A single turn carries every row of the set below to another of its rows. Some are shown first; where does it send the rows asked next?
K520: [ 44.8  -4.8 -14.8   5.0 -18.2  20.0  18.7   5.8  11.1 -42.4  -3.9  -3.8]
K766: [ 15.1 -31.8  16.1   0.5   0.6   8.6  -7.5  11.7  -8.9  18.5  17.4 -47.6]
K353: [ 13.1  25.3  -7.9 -29.8  27.4  21.0 -17.7  13.5  12.4  14.4  31.1 -23.5]
K96: [ 16.4  12.6   7.4  37.0  18.1  32.5  28.4  18.0 -15.6 -22.2  12.7  36.6]
K276: [-25.9  -9.0  -2.4  28.8 -46.4  -8.8 -18.9   8.4  -2.2 -14.0   1.1  22.3]
K737: [ 23.0 -11.0  -8.2 -20.3  23.6   1.3 -13.8 -13.1  26.2 -12.1 -36.9   5.4]
K741: [ -0.3  28.4 -13.0  30.6  20.4  37.4  24.2 -12.7  15.9  23.9  39.2   1.6]
K863: [ 10.6  33.2 -11.2  10.4   6.7 -38.0  31.4  16.1  39.4  22.7  -9.0   6.6]
K247: [-13.5  -3.4  21.4 -11.7  16.7 -35.5  37.8 -35.4  -2.5   0.5   6.8  -9.3]
K860: [ -2.2   4.4  13.4  26.3  -5.5 -17.6   3.1 -29.0  -1.9 -47.8  22.6 -15.1]
K624: [ 15.6  13.1 -48.0  -6.6 -29.9 -15.6  -0.9  33.2  -2.1  -2.1 -14.3   5.2]
K781: [-14.4  20.5 -16.9  21.8 -16.9   7.4   7.5  55.4  27.0  26.2  -7.3 -10.3]
K337: [-18.9  -8.3  11.2  -2.1  15.9 -43.7  30.0 -18.9   1.6  14.5   9.7 -27.8]
K470: [-21.8 -26.4 -25.8  -3.3 -24.1  24.6  33.8  -1.1  -2.8  20.6  -6.0  28.4]
K67: [-19.9 -43.0  -0.6  19.3  28.1  30.9  16.9   3.9 -13.0  -5.9 -19.2 -12.1]
K209: [ 19.9  10.5  -7.3  29.6 -17.3  -5.8 -25.9  27.2 -29.0 -12.6  25.2 -19.0]
K318: [ 37.6   2.8  23.0  10.6   6.4 -13.7  -9.8 -16.4  17.5  37.6  -0.7  27.6]
K731: [ -4.2   3.7  11.6 -29.4   1.9  17.5  -7.4 -26.9  17.5 -18.1 -30.1  26.0]
K230: [  4.4  29.8  12.2 -37.6  20.5  26.9  17.4   6.1   2.7 -14.1  23.4 -25.0]
K146: [ -1.1 -11.6  17.7  39.2   7.4 -27.1 -18.0 -19.2 -35.7  15.3   9.6   6.3]
K681: [  3.1  20.5 -18.0  35.6  35.8 -17.8  22.5 -41.4   0.2   3.4  -2.2   7.7]
K436: [ -0.8  -1.5  34.2 -25.5   3.2   2.2  21.8  37.7 -15.8  31.3  -5.8  17.1]
K98: [-25.0  27.0 -23.7  35.0 -19.4   6.8   4.3  43.5  22.3  15.2  16.8 -13.1]
K782: [-15.4   6.4   3.7  32.2 -43.1  10.8 -33.7  18.0   9.1 -14.2  -0.5  18.1]
K190: [  8.5  30.4  -7.6  -0.4  17.8 -25.9  51.4  16.7  30.8  17.1  -9.7  -9.4]
K924: [-21.7  10.7 -56.5   0.1  12.4  -5.0  32.3  -3.3   3.3  20.1  -7.5 -16.5]
K659: [-39.4 -11.8  17.9  18.5  19.5  50.1  -3.5   4.3   2.3   7.7 -14.3  -9.9]
K969: [ -1.0   4.9  10.2 -16.3   0.0   7.0  -0.2  26.2 -21.1  36.2  21.9  44.7]
K565: [ 22.1  29.6  30.4  32.6  18.6  31.0  13.2  29.2  11.4 -10.5 -14.7  23.1]
K477: [-17.7   1.4  23.9  19.5 -10.5   0.3 -10.3 -34.0 -10.6 -36.1  26.6  -8.6]

K731 moves to K659
K863 moves to K337
Now find these:
K520 moves to K470
K353 moves to K737
K146 moves to K209
K781 moves to K190

A single turn carries every row of the set below to another of its rows. Some are shown first; where does it send the rows asked next?
K321: [ 34.4  29.0  31.3 -39.8 -33.3 -33.3  19.6   9.9   2.9 -23.0  -7.3  37.2
   2.7]
K876: [-16.4  61.2  31.7 -14.1 -40.3  -7.8   1.2  -0.3   9.5 -21.8  10.5  -9.8
  13.2]
K22: [ -1.3   9.2  10.2 -40.2 -22.4  -7.9 -18.7  21.7  13.6 -46.4  10.0 -27.2
  -7.4]
K765: [-33.5  -2.6 -15.6  -6.6 -24.5   7.0  14.2  27.1   5.1  38.8   5.0  32.6
  18.0]
K742: [ 17.5   5.8 -31.4 -29.1  -8.1 -26.6   7.9   9.4   8.0   3.4  20.8  39.8
  59.2]
K810: [-19.2  47.3  31.4 -65.1 -17.8  -9.7  22.8  -7.5  18.7 -34.4   7.2  -2.4
  34.6]
K352: [-35.8  -1.6 -15.6  -2.3 -51.6 -13.2  12.1 -19.1   3.9 -41.8  -5.9  36.3
  30.6]
K140: [ -5.0  11.5 -16.2  -7.3   8.5 -22.9  22.3 -21.0  -5.4 -53.2   9.7  54.1
  44.8]
K992: [-46.8  11.8  -4.6 -36.5  37.8  -9.0  22.8  -4.1 -21.2  12.8  -2.1  43.7
  16.1]
K706: [ 12.6 -33.8  37.5 -16.0 -18.0 -22.7  17.9   2.6 -25.4 -11.2  -9.8   8.5
  32.0]
K637: [-45.8  15.5  -5.3 -21.3   4.1 -18.0  47.0  -0.1  -2.2 -57.6   2.6  17.2
 -27.7]
K329: [  3.3  10.3 -26.6  12.3 -24.1   8.3  13.5   5.9 -16.9  24.9  23.5   2.5
   2.7]
K421: [-26.3  14.0  38.5 -18.9  14.7 -20.3  -4.9  -0.3 -20.9 -35.8  18.9 -28.5
  25.3]
K271: [-12.9   6.9  21.4 -22.4  16.0  14.3  33.5 -29.0  14.1 -21.7 -27.7  -8.9
  -7.7]
K423: [ 32.1 -11.6  34.7 -29.1  20.7  -2.6  18.9  12.4 -13.1  -0.7   7.5  10.2
  -6.9]
K913: [-11.0  23.3  26.5  -5.6 -11.6 -13.4  34.7  -3.7 -44.3  21.2 -20.5  10.9
  31.6]
K864: [ -2.0   8.6 -34.6 -32.9  -6.4 -40.6 -11.6  17.1 -13.3  31.8  19.0   3.9
  32.2]
K100: [ 23.5  33.8  12.9 -23.4 -33.1  -0.3   2.8  42.4  -5.8  -2.6  29.8  18.2
  38.2]
K535: [ -5.1 -12.4  15.6 -52.8 -37.5   9.9   8.0   3.2  31.1 -44.2  -0.4  -9.8
  31.8]
K218: [ -4.2  -4.2 -24.7 -54.6   8.4 -41.2  43.9  -2.2 -29.3 -35.7  18.1  30.7
  46.4]
K310: [  2.8  20.0  14.2 -68.9 -24.0 -19.5   8.6  36.3 -24.3  -2.2  16.4  -1.9
  46.0]
K228: [-14.3  19.2 -38.4 -67.7  15.6 -47.8   1.3  21.2  21.2 -11.6   8.9   9.3
  11.9]
K361: [-28.7  15.8 -34.9 -31.2  13.3 -30.7  31.6   2.9  14.0  -7.6   2.6 -37.2
 -11.2]
K786: [-34.2  -7.5  -5.7 -13.9   3.3 -34.2  63.6  14.7  -7.2 -47.2  -1.3  40.8
  33.4]
K555: [-39.2  12.2 -28.7 -23.5   3.9  -1.9  10.0 -21.9 -22.6  24.8   3.8 -17.5
   3.1]
K231: [ 12.9  15.5  31.6 -60.2 -45.0 -18.1  25.8   4.8  -3.6  20.1 -18.9   3.1
   4.1]
K903: [-11.2   4.1  37.7  -9.1   9.2  23.5  19.0 -11.1  10.2 -25.9  20.0  -6.2
  44.1]
K290: [-16.2   3.9  27.9  -4.5  -0.1 -23.7  16.0 -26.8  -8.7 -52.0 -30.4   0.8
   4.2]
K349: [-11.6  12.4 -26.6 -60.7  -6.8 -44.9  12.6  23.0 -28.4 -39.9  20.2  13.9
 -12.5]
K479: [-27.0   3.8 -13.2 -45.0  14.0 -52.5  15.9  34.4 -14.9 -24.5   6.0  54.2
  24.6]
K579: [-55.4  -3.5  -5.5  -7.3 -27.3  10.0  51.8  -9.1   9.3 -29.8  -5.5   6.5
  -7.6]
K599: [ -9.0 -12.5 -20.6 -15.3 -59.5  24.2  32.5  -4.6  14.2  -4.7  14.8  26.7
  24.2]
K206: [ -2.1  -7.5 -37.3 -43.6 -36.5 -42.8  33.5   6.9  16.9 -47.8  12.4 -14.6
  23.9]
K404: [-14.3  -1.6 -26.1  -2.1 -47.2 -18.2  -2.0  10.8  38.5   2.0   3.2  21.5
  42.1]
K993: [-43.2  10.9   2.5  11.9   3.0 -12.2  10.9  -2.6 -20.2   0.6  -3.0  57.0
  27.9]
K618: [-13.1  -1.1 -26.2   8.9 -23.6 -24.7  44.5  -6.3  36.1 -47.0   0.6  14.2
  37.2]
K848: [-39.2   7.4 -19.0   4.1   6.2   3.2  44.7  17.1 -10.6  17.7   5.8  -5.2
 -17.8]
K920: [  8.3   7.2 -37.4 -22.9 -36.6 -10.0  27.9  12.9  31.8 -15.8  25.8 -21.7
  -7.6]
K113: [ 12.2  36.4  25.6 -23.4  27.6 -14.2  46.5   3.5 -27.1  -9.4  -9.7  36.2
  29.1]
K55: [-29.2  26.9 -28.7 -62.0  18.2   0.2  13.7  -6.6   3.4 -11.6   8.2   5.5
 -24.7]

K742 moves to K920
K765 moves to K228
K231 moves to K810
Now find these:
K599 moves to K55
K113 moves to K100

